In the rows, zero is written as 128.
The rows of D fall into 3 groups, which share some directions, and each row is roughly a mix of its group's hidden directions.
D (113 x 11):
[[141  91 140  82 146  88 171 111 148 126  95]
 [103 139 146 135 161 133 152 114  51 140 110]
 [145  99 127 106 144  72  74 131 157 112 109]
 [124 107 102 182 126  67 162 119 128 114 115]
 [127 140  85 133  74  81 154 130 133 161 105]
 [129 185 118 130 160 128 169 126  93  93 157]
 [147 166 114 153 159 110 169 102 125  82 158]
 [123 117 167 128 195 153  95 126 143 104 153]
 [139 100 116 171 120  56 150 116 118 124 105]
 [ 57 146 103 165 131 120 147 116 144  95 119]
 [ 74  94 134 164 128 173 150 130  98 108 119]
 [140 118 131  64 157 133 172 106 166 111 128]
 [123 143 163 155 137 175  84 103 136 116 174]
 [106 168 157 115 162  94 162 137 113 153 171]
 [115 148 144 125 172 120 159 105  83  95  84]
 [100 118 105  91 154 167 106 173 150 102 102]
 [148 123 104 129  94  71  80 117 162 147 124]
 [124 115 104 193 113  80 162 114 127 134 149]
 [ 55 127 100 122 122 110  83 145 145 123 110]
 [171 109  90 116 100 160  81 109 140 104 150]
 [129 156 123 124 174 107 174 164  80 138 143]
 [110 152 173 139 152 119 116 121  73 119  80]
 [103 102 167 153 179 155 106 117 129  86 141]
 [123 112 132 121 119 115  65 170 174 109 106]
 [154 153 148 118 130 132 102 112 187 148 181]
 [ 51 152 102 114 122 121 100 140 125 104 109]
 [158 132 131  91 140 118 107 119 189 142 176]
 [143 109 115 120  84 136 102  99  68 103 100]
 [152 146 160 139 136 151  78 110 141 163 178]
 [ 95 156 139 161 131 148  77 107 164 124 167]
 [142 107 123 129  61 172 104 150 156 134 108]
 [147 143 142 129 135 184 199 139 116 122 138]
 [134 185 146 126 167 116 164 115  86 105 111]
 [ 86 104  95 125 106 136 148 121  94  75  96]
 [164 112 130  93 138  92 147  94 178 113 160]
 [ 52 126 125 146 116 106 130 137 127  94  92]
 [150 116  82 114 107 150  92 154 176 118 162]
 [117 160 158 157 135  85 162 103 139 133 180]
 [156  94 150 108 103 119  77 127 147 182 128]
 [157  90 133  96  94 133  85 146 154 172 128]
 [ 76 119 133 150 168 116 172 129  84 134 105]
 [ 90 139 111 122 124 152 161 147  84  90  82]
 [107  89  65 133 141 133  99 175 134 121 142]
 [112 147 150  83 126 200 118 144 138 152 140]
 [116 138 148 109  85 171  74 109  96 134 110]
 [134  92 140 107 134 106 103 142 184 179 148]
 [152 148 141 106 154  94 164 161 153 160 170]
 [164 116 135 144  81 110 145 104  97 183 143]
 [196 152 108 132 112 130 161 111 151 157 156]
 [182 139  81  92 129  99 119 131 169 144 135]
 [140  93 148 116  86 135  68 118 138 170 119]
 [134 148 156  83 108 188 105 137 156 150 144]
 [133 132  76 131 163 173 140 170 154 100 133]
 [134 131 117 140 140 201 180 135 131 140 155]
 [101 133 143 150 162 107 164 114  70 122  89]
 [164 128 124  82  99 160 120 125 183 138 157]
 [112  98 112 123  94 138 144 147  86 110  65]
 [170 135 100 121  88  71 105 115 155 150 124]
 [126  88 153 125  92 124  74 122 138 181 127]
 [103 156 136 194  97 145  97 148 103 145 133]
 [ 94 150 199 152 135 108 150 109 116 145 109]
 [140 110 126 127 116  82  60 126 171 138 127]
 [111 106 167 134 186 137  88 134 159  98 139]
 [ 65 128 169 124 141 140 128 154 115  87  98]
 [131 170 154  98 122 195 109 123 131 139 158]
 [118 151 159 145 190 153 118 121 163 124 169]
 [123 136 139 176 158 155 112 102 171 129 177]
 [156 107  81 125 139 155 132 188 153 138 154]
 [173 159 121 137 112 110 134 118 162 188 158]
 [116 181 116 157 147 151 166 119 110  76 132]
 [ 91 120  88 103 157 182 122 167 139 117 141]
 [126 153 151 140 150 113 143 107  75 103  70]
 [116 169 157 100 120 199 128 129 150 137 143]
 [134  89 116 107 123 123 171 140  75 105  85]
 [122  83 147 105 115 128  81 135 140 173  86]
 [102 146 131 176 101 154  80 161 101 150 134]
 [102 144 174 115 137 175 162 161  92 147 125]
 [133 176 162  92 119 193 125 121 144 125 123]
 [104 128 162 140 170 179 177 140 106 120 135]
 [119 119 154 139 173 151  67 119 153 127 166]
 [166  76 133 129 104 117  80 122 150 168 118]
 [118 118 119 106 144 125  93 152 199  91 141]
 [116 133 143 130 135 194 189 149 108 121 130]
 [ 69  81 131 158 119 114 132 151 145 114  90]
 [130 118 134 146 104 111 158 129  73 115  65]
 [110 149 108 193 122 132  90 147  83 118 130]
 [127  84 118 153 138  52 147 123 118 129 108]
 [156  89 129  79 108 127  92 140 172 156 116]
 [162 129  69 123  80  97 155 118 125 152 116]
 [ 97 158 132 126 136 176 185 136  90 108 126]
 [102 149 162 157 152  87 148 104  75 142 124]
 [103 139  78 126 149 177 122 152 152  99 164]
 [151 128  80 146 154 170 137 188 123 128 142]
 [144 148  79 147 164 176 123 139 141  91 155]
 [ 78 155 146 158 163 134  90 103 141 102 155]
 [107 114 173 132 102  94 109  87  92 149  95]
 [168 152 126 106 171 120 108 118 156 141 186]
 [163 148 126 113 152 135  96 121 168 145 191]
 [151 109 139  76 142 110 173  96 172 127 142]
 [108 109 166 125  87  71 134  93 103 147 132]
 [113 133 120 109 170 141  65 156 106  90 118]
 [ 99 118 129  95 178 143  85 158  93 111 107]
 [ 52 123 155 147 161 128 124 132 103 108 113]
 [142 164 134  89 116 202 112 128 138 131 147]
 [160  84 119 130 101 143  72 133 158 162 139]
 [139 120  95  97  86  80 144 139 101 134  84]
 [199 113 122 139 112 137 131 119 156 171 157]
 [179 129 104 103  90 155 118 140 132 180 148]
 [113 175 130 158 147 135 171 128  77  97 113]
 [133 100  84 114  66 140 149 141  99 130  97]
 [141 107 125 150  88  70  89 113 139 165 120]
 [101 124 123 121 183  75 164 121 140 124 161]
 [130 133 170 138  97  85 117  73  90 139 135]]

One row of each group comes first, with its name. Which group is each row after those in?
[106  99  94 157  82 137 155 129 102  84 105]
(47)
[112 151 117 175 101 161  85 154  93 147 146]
(41)
[212 119 124 120 126 143 148 117 135 153 154]
(53)

[ 96 145 142 169 112 154  90 149  91 164 156]
(41)
[ 98 107 160 141 121 107 153 163 119 171  78]
(47)
[165  88  94 131  76 110 113 144 150 160 140]
(41)
[125 144 174 116  97  92 128  71 102 120 103]
(47)
[112 138 144 116 161  82 192 159 124 142 116]
(47)
[101 130  99 115 111 161 162 159 104  86  85]
(47)
[133 115 176 133 181 175 111 133 145 104 155]
(53)
[ 88 122 113 148 113 182 186 151 128 126 121]
(53)
[154  85  91 127 118  77  92 123 164 134 115]
(53)
[119  66 133 103 102 107  83 113 148 159 121]
(47)
[ 55 141 156 149 133  96 117 143 148 113 104]
(53)
